Here are some numbered points:
[-0.6  2.1 -0.1 -0.3 -2.2 -1.4 -2.3  0.8 -1.5 -1.1  0.3  0.5 -1.2 -1.4
  0.1  2.  -1.5 -0.3 -1.3 -0.5 -0.6  0.4  0.9  0. ] 0
[ 0.4  2.2  1.3 -1.5  0.7 -1.7 -0.2  0.4  0.2 -0.8 -0.2  1.2 -0.7 -0.7
  0.3 -0.8 -0.1 -0.7  1.3 -0.4  0.4  1.2  0.5  1.4] 1
[-1.6  2.5  0.9 -1.7 -1.5 -1.  -1.6  1.  -1.1 -0.4  0.5  0.9 -0.4 -2.
 -0.4  1.7 -1.2  0.2 -1.  -0.6  0.1  0.6  1.4  0.7] 2
[-1.1  1.7  0.3 -0.7 -1.3 -0.8 -1.8  0.6 -1.1 -0.4  0.5  0.8 -0.3 -1.
 -0.6  1.4 -1.6  0.3 -0.8 -0.4 -0.3  0.2  1.4  0.1] 3
[ 0.2 -1.3  0.4 -0.2  0.3  0.3  0.5 -0.6  0.9  2.  -0.3 -0.7  0.9  1.8
  0.6 -1.3  0.  -0.2 -1.7  1.4 -0.5 -2.1 -1.8 -1.1] 4
[ 0.  -1.7  0.1  1.9  0.8  2.8 -0.5 -1.3 -0.7  0.8 -1.4 -1.  -0.8  0.8
  0.5 -1.   1.   1.   2.  -1.8 -0.5  0.7  0.3 -0.4] 5
[ 0.1 -1.4  0.8  0.4 -0.1  0.8  0.9 -0.7  1.3  2.4 -0.2 -0.5  1.5  2.1
  0.8 -0.9  0.1 -0.1 -1.4  1.3 -0.7 -1.9 -1.9 -0.9] 6
[-1.4  0.  -0.1 -0.1  0.4 -1.1  0.8 -0.8  1.5  0.8  0.9  0.1  1.6  0.9
 -1.9 -1.5  0.5 -0.1  0.   2.4  1.  -1.   0.4 -0.5] 7
[ 1.4 -2.6 -2.6  1.7  0.3  0.5  2.1  0.5 -0.3 -1.4  0.2  0.  -0.6 -0.8
  0.6  1.8  0.4 -0.8  1.7 -0.3  0.3  1.6  0.6  0.7] 8
[ 0.9 -1.   0.5  0.6 -0.1  1.5 -0.3 -0.6  0.3  0.7 -0.8 -0.5  0.6  1.3
  0.3 -0.7  1.4  0.6 -0.4 -0.5 -0.8 -1.6 -2.6 -1.2] 9
[ 1.  -2.3 -2.1  1.2  0.7  0.6  1.8  0.2 -0.1 -0.8  0.3  0.1  0.3  0.3
  0.8  1.   0.7 -0.5  0.7 -0.2  0.3  0.5  0.   0.2] 10
[ 0.6 -0.9  0.5  0.3  0.2  0.5 -0.1 -0.3  0.3  0.8 -0.2 -0.7  0.4  1.2
  0.8 -0.4  0.3  0.3 -1.   0.6 -0.8 -0.9 -1.5 -0.8] 11
[ 0.8 -0.7  0.4  1.1  0.4  2.1 -0.3 -0.2 -0.2  0.5 -0.9 -0.3 -0.1  0.5
 -0.2 -0.4  1.2  1.1  1.1 -0.8 -1.  -0.6 -1.6 -1. ] 12
[ 0.7 -2.  -1.4  1.6  0.6  1.4  0.5 -0.4 -0.9 -0.8 -0.7 -0.5 -1.1  0.
  0.7  0.5  0.8 -0.1  2.1 -1.2  0.   1.3  0.7 -0.2] 13
[ 0.  -1.2  0.5 -0.3  0.7 -0.1  0.2 -0.6  0.9  1.9 -0.3 -0.3  1.1  1.9
  0.5 -1.   0.4 -0.2 -1.6  1.4 -0.8 -2.1 -1.8 -1.3] 14
[-0.8 -1.4  1.  -0.2  1.   1.6  0.  -1.   0.9  1.7 -1.6 -0.5  1.2  1.9
  1.1 -1.1  0.   0.3 -0.9 -0.3 -0.2 -1.6 -1.1 -1.2] 15
[-1.3  1.7  0.1 -0.6 -1.6 -0.9 -2.2  0.7 -1.5 -0.3  0.7  0.8 -0.7 -1.6
 -0.3  2.1 -1.8  0.2 -1.3 -0.6 -0.5  0.6  1.2  0.2] 16
[-0.4  3.3  1.5 -2.4  0.7 -2.  -0.3  0.6  0.  -0.9  0.2  1.3 -1.4 -1.6
  0.1 -1.6 -1.6 -0.7  2.  -0.3  1.2  2.2  1.3  1.9] 17
[ 0.2  1.9  1.1 -0.2 -0.5 -1.  -0.4  0.   0.3 -0.8 -0.5  0.6  0.   1.
 -1.5 -0.9 -0.2 -0.3  0.6 -0.1 -0.1 -1.1  1.1  0.5] 18
[ 1.7  0.  -0.8  1.7  0.  -0.1 -0.1  0.7 -0.5 -2.1  0.8 -0.8 -0.5  0.3
  1.3  1.1  0.5  0.9 -0.4  0.2 -1.   1.4 -0.7  0.4] 19
New points follow, each followed by the numbers of its three nearest points above, smallest number first.
[-0.5 -1.  -0.1 -0.5  0.9 -0.6  1.  -0.5  1.6  1.8  0.8 -0.5  1.6  0.8
 -1.3 -1.4  0.3  0.1 -1.   2.5  0.5 -1.3 -0.2 -0.8] 4 7 14
[ 1.7 -0.3 -0.8  1.6 -0.4  0.2 -0.1  0.5 -0.2 -1.4  0.7 -0.9 -0.3  0.3
  1.2  1.1  0.3  0.9 -0.6  0.  -0.9  1.5 -0.9  0.4] 10 11 19
[ 0.  -0.3  0.5  0.5 -0.4  1.5 -0.6 -0.7  0.1  0.1 -0.6 -0.4  0.2  0.8
 -0.4 -0.6  0.8  0.8  1.  -0.5 -0.1 -0.5 -1.1 -1.1] 9 11 12
[-1.6  3.8  1.9 -2.7 -1.4 -1.8 -0.8  1.1 -0.4 -0.7 -0.1  0.6 -0.5 -2.4
 -0.5  1.2  0.5 -0.3 -0.9 -0.8  0.7  0.5  0.8  1.5] 2 3 16
[-1.4  0.  -0.1 -0.1  0.5 -1.1  0.8 -0.8  1.5  0.9  1.   0.1  1.6  0.8
 -1.9 -1.5  0.6 -0.1 -0.1  2.5  0.9 -1.   0.4 -0.6] 4 7 14
[ 0.4 -1.4  0.1  0.2  0.2  0.7  0.1 -0.5  0.2  0.9 -0.7 -0.5  0.1  1.
  0.6 -0.4  0.3 -0.2 -0.3  0.2 -0.5 -0.9 -1.3 -1. ] 4 9 11
[-0.2 -1.6  0.1  1.9  0.7  2.7 -0.8 -1.4 -0.8  0.8 -1.5 -0.8 -0.9  0.8
  0.4 -0.9  1.   1.   2.1 -1.9 -0.5  0.8  0.2 -0.6] 5 12 13
[-1.1 -0.3  0.1  0.   0.4 -0.3  1.1 -0.7  1.4  1.1  1.1 -0.1  1.7  0.6
 -2.  -1.7 -0.1  0.3 -0.2  1.8  0.9 -1.   0.5  0. ] 4 7 14
[-1.  -1.   1.3  0.2  0.6  2.2  0.3 -1.1  1.1  1.3 -2.2 -0.5  1.1  1.9
  1.4 -1.3 -0.3  0.  -0.4 -0.7  0.  -1.6 -0.8 -0.9] 6 11 15
[-1.3  0.3  0.2 -0.1  1.  -0.9  0.6 -0.6  1.2  1.4  0.6  0.3  1.   0.4
 -2.  -1.4  0.1  0.   0.2  2.   0.6 -0.9  0.7 -0.4] 7 14 18
